In the rows, zero is written as 128.
The rows of D fall into 4 groups, and each row is roughly a mix of its group's hidden directions.
D, 135 rows:
[[128 136 117  97 152 132 149 186 120  64]
 [118 167 131 124  93 111 152 166 163 184]
 [179  98 101 144 141 101 132 147 130 189]
 [ 71  76 106  96 130 129 123 156  99 150]
 [124 212 117 121 142 153 160 107 122 134]
 [ 61 148  83 111 143 154 109 130 129  94]
 [ 61 150 147 106 113 164 131 144 120  85]
 [192  95 109 149 159 142 151 106 130 165]
 [127 169 109 145 136 179 181 131  87 139]
 [135 141 136 109 171 126 105  81 193 128]
 [133  72 154 126 107 145 128 157 139 191]
 [171 111 151 144 177 123 122 185 140 101]
 [102 128  45 122 149 127 119 122  92 135]
 [166 172 102 145 165  94 134 176 113 120]
 [124 158 135 182 108  91 154 167 168 138]
 [ 82 127 121 182 100 146 155  95  88 123]
 [134 173 108  86 157 168 181 132 123 126]
 [139 121 120 200 144 120 121  90  88 156]
 [136 140 144 145  72 151 185  91 108 138]
 [122 178 112  86 139 129 155 172 150 170]
 [104 134 123  96 132 162 149  69 174 101]
 [ 96 162 116 153 134 114 153 133 114 203]
 [ 98 110 131 177  99 135 149 124 103  65]
 [166 110 102 139 179 133  83 113 173 133]
 [125 106 150  91 104  72 129 175 161 112]
 [114 147 111  91 144 145 174 139 141  62]
 [141 190 108 140 161 105 138 169  88 120]
 [109 135 172 161 106 169 133  82 144  89]
 [129 116  96 158 123 105 102 117 148  52]
 [143 149  70 164 169 144 159 102 105 119]
 [ 85 128 141 200 109  90 147 138 130 139]
 [ 74  93  86 122 158 127 106 166 144 104]
 [159 104 154 124 155  96  87 121 184 101]
 [162  78 141 139 103 117  88 113  86 163]
 [122  99 205 112 127 138 118 144 144 170]
 [ 64 134 136 130  85 128 100  76 123 128]
 [148 113 135 184  68 110 137 162 103 132]
 [176 128 141 153 138 124  89 144 140 194]
 [ 60 137 129  87 116 125 150 156 113 167]
 [131 133 191 137  82 107  94  89 118 139]
 [177 127  93 116 134  76 113 157 172 119]
 [ 93 130 111 106 185 133 129  83 171 148]
 [154 122 170  93 126  91  85 138 159  89]
 [123 126  67 143 120 162  80 133 133 172]
 [170 104 157 151 102 110 187  98 133 147]
 [127 123 135 181 177  93 105  93 137 164]
 [173 116 142 167 145 175 133 107 128 180]
 [185 163 122 121 141 119 119 135 172 179]
 [143 122  97 121 136 151 152 113  87  56]
 [116  92  82 121 175 114 170 123 167 142]
 [120 122  56 125 130 140 150 129 111 186]
 [125 198 148  98 111  94 154 123  96 114]
 [164 167 128  85 136 150 115 151 176 165]
 [122 143  90  98  70 128 139  69 122 128]
 [ 83 112 112  82  70 128 117  91 133 130]
 [100 124  96 150  81 164  90 154 132 169]
 [105  95  75 131 156 169 106  85 113 139]
 [116 115 121 126 183 142 104  59 107 141]
 [104 111 175 118  93 112 101 156 181 104]
 [144 105 141 102 104 150 115 115 157  53]
 [123 165 162  76 122  82 162 129  96 123]
 [123 189 140 146  98 143 107  73 138 101]
 [128 112 112 126 146 164 114  66  73 145]
 [ 81 122 184 109  84 135 149 130 114  93]
 [ 99 152  84 102 109 116 128  73  90 104]
 [133 162 125 194 121  86 106 125 107 163]
 [ 78 118 135 114 127 136 128 143 133  48]
 [201 155 105 120 151 137 138 145 132 172]
 [124  62 140 128  98  94 174 139 106 140]
 [133 124 149 139  71 134  95 122 133  61]
 [165 101 116 119 133 151 123 144  77  66]
 [136  89 126 140 110 166  94 137 153 193]
 [176 131 143 163 197 151 123 115 132 143]
 [143 135 136 158  76 106 150 190 147 107]
 [150 190 124 107 130 171 159  94 102 141]
 [100 117 175 149  97 112 126 173  76 138]
 [ 98 159 126 143 186  99  82 147 109 149]
 [143  78 103 158 153 109 190 126 137 107]
 [206 110 126  96 120 140  93 131 114 150]
 [163 137 180 141 143 106 180 168 108 135]
 [120 117 156 163  53 112 123 147 135  94]
 [174 160 163 131 131  89 127 182 151 142]
 [137 187 150 166  80 127 120  96 130 152]
 [153  81 132 126  99  69 145  83 132 131]
 [135 204 113 167 148 142 118 120 109  98]
 [114  80 150 183 144 185 129 137 128 135]
 [ 79 160 136 108 139 104 152 163 184 129]
 [154 173  78  67 139 125 111 119 135 117]
 [176 117 142  98  89 171 107  88 122 103]
 [166  96 109 113 145  84  93 133 180 143]
 [ 97  82  93 158 117 110 128 122  79 166]
 [125  96 183 106  94  94  83 137 151 134]
 [107 145 138 129 173 106 116 170 104 189]
 [121  86 174 137 160 131  98 178 159 140]
 [172 113 153 135  75 144 148 123  84 165]
 [103 130  94 159 174 129 111 141 128  62]
 [143  78 159 137  96 122 106 156  69 124]
 [ 63 126 138 139  87 110 152 159 107 161]
 [172 124  97 158 158 137 135 154 104 187]
 [127 158 176 167 110 183 133  96 117 143]
 [ 70 135  93 117 113 148 105 156  86 161]
 [ 98 144  77 129 113 147 179  86  98 134]
 [146 137  81 110 192 119  93 141 148 103]
 [186 116 153 115 128  93 140 105 183 111]
 [ 96 122 124 200 148 121 134  85  97 131]
 [ 90 112 133 142 135  91 133 172  78 170]
 [113 132  73 143 166 152 183 128 125  97]
 [159 103 126 127 200 116  96 122 110  93]
 [120 124 187 130  61 132 105 157 119 123]
 [153 182 111 154  95 146 151  84 117  95]
 [112 162 148 136 108 167 140 125  77 183]
 [101 188 130  94  78  96 121 126 124 106]
 [144 148 136  93  69 148 132 121 183 155]
 [147 119 104 104 102 143 168 145 191  93]
 [120 188 145 176 112 117 109  94  93 142]
 [106 113 149 197 162 139  82 140 130 122]
 [ 94 150  86  72 117 118 114  98 132  88]
 [121 146 143  67 162 178 135 121  90 126]
 [120 110 135 140 118 114 192  88 117  74]
 [147  94 147 115  78 161 149 111  88  87]
 [126 144 149 115  81 168 183 121  96 100]
 [144 128 131 167 118  97  55 133 106  98]
 [132 130  89 119 199 115 148 122  81 117]
 [141  83 157 143 149 135 172  85 136  83]
 [ 95  65 167  98 115 129 125 156 134 160]
 [138 130  57 112 122 128 167 105 115 171]
 [153  80  99 129 173 108 101 140 175 109]
 [131 167  96  83 173 163 146 122 137  91]
 [ 77 190 110 147 158 119 161 121 139 115]
 [ 90 156 122 144 157 129 175  81 118 169]
 [ 97  88 129 143 161 134 112  89  77  92]
 [162 168  71 116 149 119 109  99  86 131]
 [152 126 190 113 121  99  79 149 114  97]
 [103  63 160 151 125  96 143 144 117  89]
 [ 91 139 128 164 123 103 138 128 107 203]]

In each list below, four rows fit none of the groups, and each other row fits one group, some only roughly. Which are they? Name them in the order they come.
  k105: [130 192 131 101 106 158 131 104  76 132]
  k251: [ 87 153  84 110 109 143  91 118 103 176]
  k736: [116  98 140 100  52 145 133 141 106 100]
  k882: [ 98 162 120 137  66 143 176 158 134 126]
  k896: [134 182 146 171 122  88 116  85 120 101]
  k17: [141 160 112 135  91 187 151  76 130 127]
  k479: [100 107 168 113  89 121 173 112 154  84]
  k973: [123  82 120  98 120 170 148 172 140 174]
  k665: [110 150 117 127 103 140 139 109 113 213]
  k374: [131  87 121 124  79 102 155 121 178  90]
  k390: [ 88 165 117 122 161 179 131 148 111 173]
  k757: [112 155 122 187  86 127 163 131 127 174]
  k500: [ 94 147 141 152  84  94 116 117 116 190]
 -> k896 k973 k390 k500
  k774: [143 176 110 131 135 117 167 198 141 132]
  k387: [163 177 124  87 125 162 154 161 101 154]
  k302: [123 113  76 139 159 155 140  75 169 140]
  k184: [110 167 197  95  92 117 113 123 143 131]
  k267: [127  92 157 130  57 130 155 141 166 130]
  k2: [157 171 143 105 101 120 134 125  99 195]
  k916: [ 98  96 107 123 110 107  89 171 177 102]
  k518: [115 152  96 110 147  92 179 176 159 136]
  k370: [ 90  88 153 165 142 142 173 155 139  91]
  k241: [119 117 133 132 129  83 105  67 119  74]
  k889: [ 77 134  70 180 122 142 139 129 109 143]
  k351: [133  71 154 116 157 105  74 114 133  99]
  k81: [ 90 150 121 113 172 137 101 119 108  65]
  k904: [127 149 146 117  78  76 100 173 119 104]
  k714: [165 107 132 149  76 144 121  77 110  93]
 -> k302 k518 k889 k904
  k124: [118  85 136 129  86 131 198 131 129 159]
  k728: [ 98 132 183 115 109  65 139 127 140  98]
  k425: [155 111  60 114 149 174 135 143 141 154]
  k713: [180 141 171 124 168  92 125 142 165 108]
  k406: [154 116  63  94 148 120 105 126 118 176]
  k155: [142 170 116 122  70 157 155 138 145 175]
  k921: [141 116 164  99 110 115  79 180 134 167]
  k198: [173 120 168 127  68 103 145 159 112 138]
  k426: [ 95 141 135 131 105  99 162 202 134 113]
  k626: [140 141 138 199 118 118 156 160 107 170]
 -> k728 k425 k198 k626
  k206: [161 108 191  78 103 144 127 148 123 146]
  k195: [145 152 108 157 101 127 187  75 130 149]
  k224: [ 65 127 129 120 180 127 136 119 134  76]
  k442: [185 128 126 125 146 149  97  68 159 128]
  k13: [ 70  86 112 140 120 139 118  79 106 157]
  k755: [118 139 118 105 117 171 147 124 151  52]
  k708: [ 51 136 120 164 104  95 139 147 122 126]
  k697: [ 78 102 135 121 111  96  87 103 177 113]
  k593: [114 113 186 104 131 125 132 154 144  62]
  k557: [120 124 141 104 178 135 194 119 164 107]
  k366: [162 134 198  94 118 106 129 140 156 157]
 -> k206 k13 k708 k557
  k281: [114 125 133 194 139 113 185 126 130  91]
  k380: [149 126 126  75  96 181 145 111 161  98]
  k143: [166 110 107  76  85 139 142 133  92  93]
  k940: [137 115 138  64 123 171 141 103 176 141]
  k625: [102 191 133  90 164 110 169 126 131 139]
  k513: [126 117 129 101 102 111 143 207 103 103]
  k503: [154 117 144  88 123 144  97 203 130 130]
  k36: [101  41 125 125 140 122 154 114 134 117]
  k35: [ 72 140 130  92 129 136 162  84 110 166]
  k231: [118 131  69 168 150 154  99 111 140  84]
 -> k281 k143 k625 k35
  k471: [191 132 140 147 153 144  92 132  80 105]
  k67: [175 170  88 148 142 127 119  88 131 169]
  k911: [192 113 145 136  87 143 136 157 172 140]
  k570: [178 127 165  92 135 111 120 169 125  80]
  k350: [135 113 121  60 146 121 115 189 108 132]
  k144: [183 115 166 124 166 129 107 112 137  76]
  k695: [ 92 127  94 125 178 151 121 143  66 131]
  k273: [130 115 115 148 196 145 134  85 166 151]
  k845: [122  78 130 106 149 141  73 133 158 173]
  k210: [ 64  86 147 129 143 144 143 154 115  86]
 -> k471 k911 k144 k273
  k655: [ 86 122 167 129  88 127 148  93 180 110]
  k491: [ 71  67 132 153  98 136 121 108 145 112]
  k931: [115 136 141  84  84  98  77  91 148 134]
  k720: [ 97 132 140 152 144 128 162 202 155 115]
  k820: [186 156 144  72 136 118 127 133 124  86]
  k923: [ 70 106 145 115 165 113 123 153 101  80]
  k255: [126 152  60 171 127 137  92 163 127 126]
  k346: [146 132 134 166 117 187 157 112 104  79]
  k675: [106 169  81  92 120 162 155 116 164 151]
  k239: [196 137 165  92 111  96 113 107 139 132]
  k330: [157 167 107 137 153 176 134 168 103 166]
  k805: [168  76  92 134 145 156 133 173 106 147]
 -> k491 k720 k346 k805
  k466: [149 104  82  95 151 124  89 113  85  94]
  k332: [142 121 179 173 140 166  88  95 132 108]
  k917: [126 131 132 157 129 122 108 113  49  86]
  k863: [170 148 101 129 102 138 123 164 148  64]
  k648: [ 62 132 133 117 149 146 139  87 145  82]
  k202: [120 137 109 145 118  79 116  91 148 194]
  k111: [137 120 116  87 118 134 150  53 105 158]
  k217: [ 78 150 169 145 158 146 114 170  92 121]
  k678: [142 179 144 140 130 135  96  94  96 183]
  k854: [187 127 180  90 109 133  95 112 130 142]
  k243: [ 90 100 167  89 117 155 103  86 136  97]
  k573: [143 207 119 139 102  95 118 146 131 102]
 -> k466 k332 k202 k854
  k979: [147 117 122 176 137 153  94  89 132 186]
  k817: [136 153 134 115 103 198 164 114  94 104]
  k462: [150  45 133 123 151 128 124 124 166 140]
  k867: [157 123 167  85  99  74 125 105 122  96]
  k419: [187 131 175 131 123 145 156 157 155 163]
  k395: [149 122 154  93  57 149  88 135 130 141]
  k974: [ 87 137  99  98 138 111 185 160 161 148]
  k226: [118 132 111 186 149 144 172  99  87 103]
  k404: [ 68 159 151 141 150 109 157 152 127 174]
  k539: [143  96 112  96  97  88 131  94 181 107]
 -> k979 k817 k395 k974
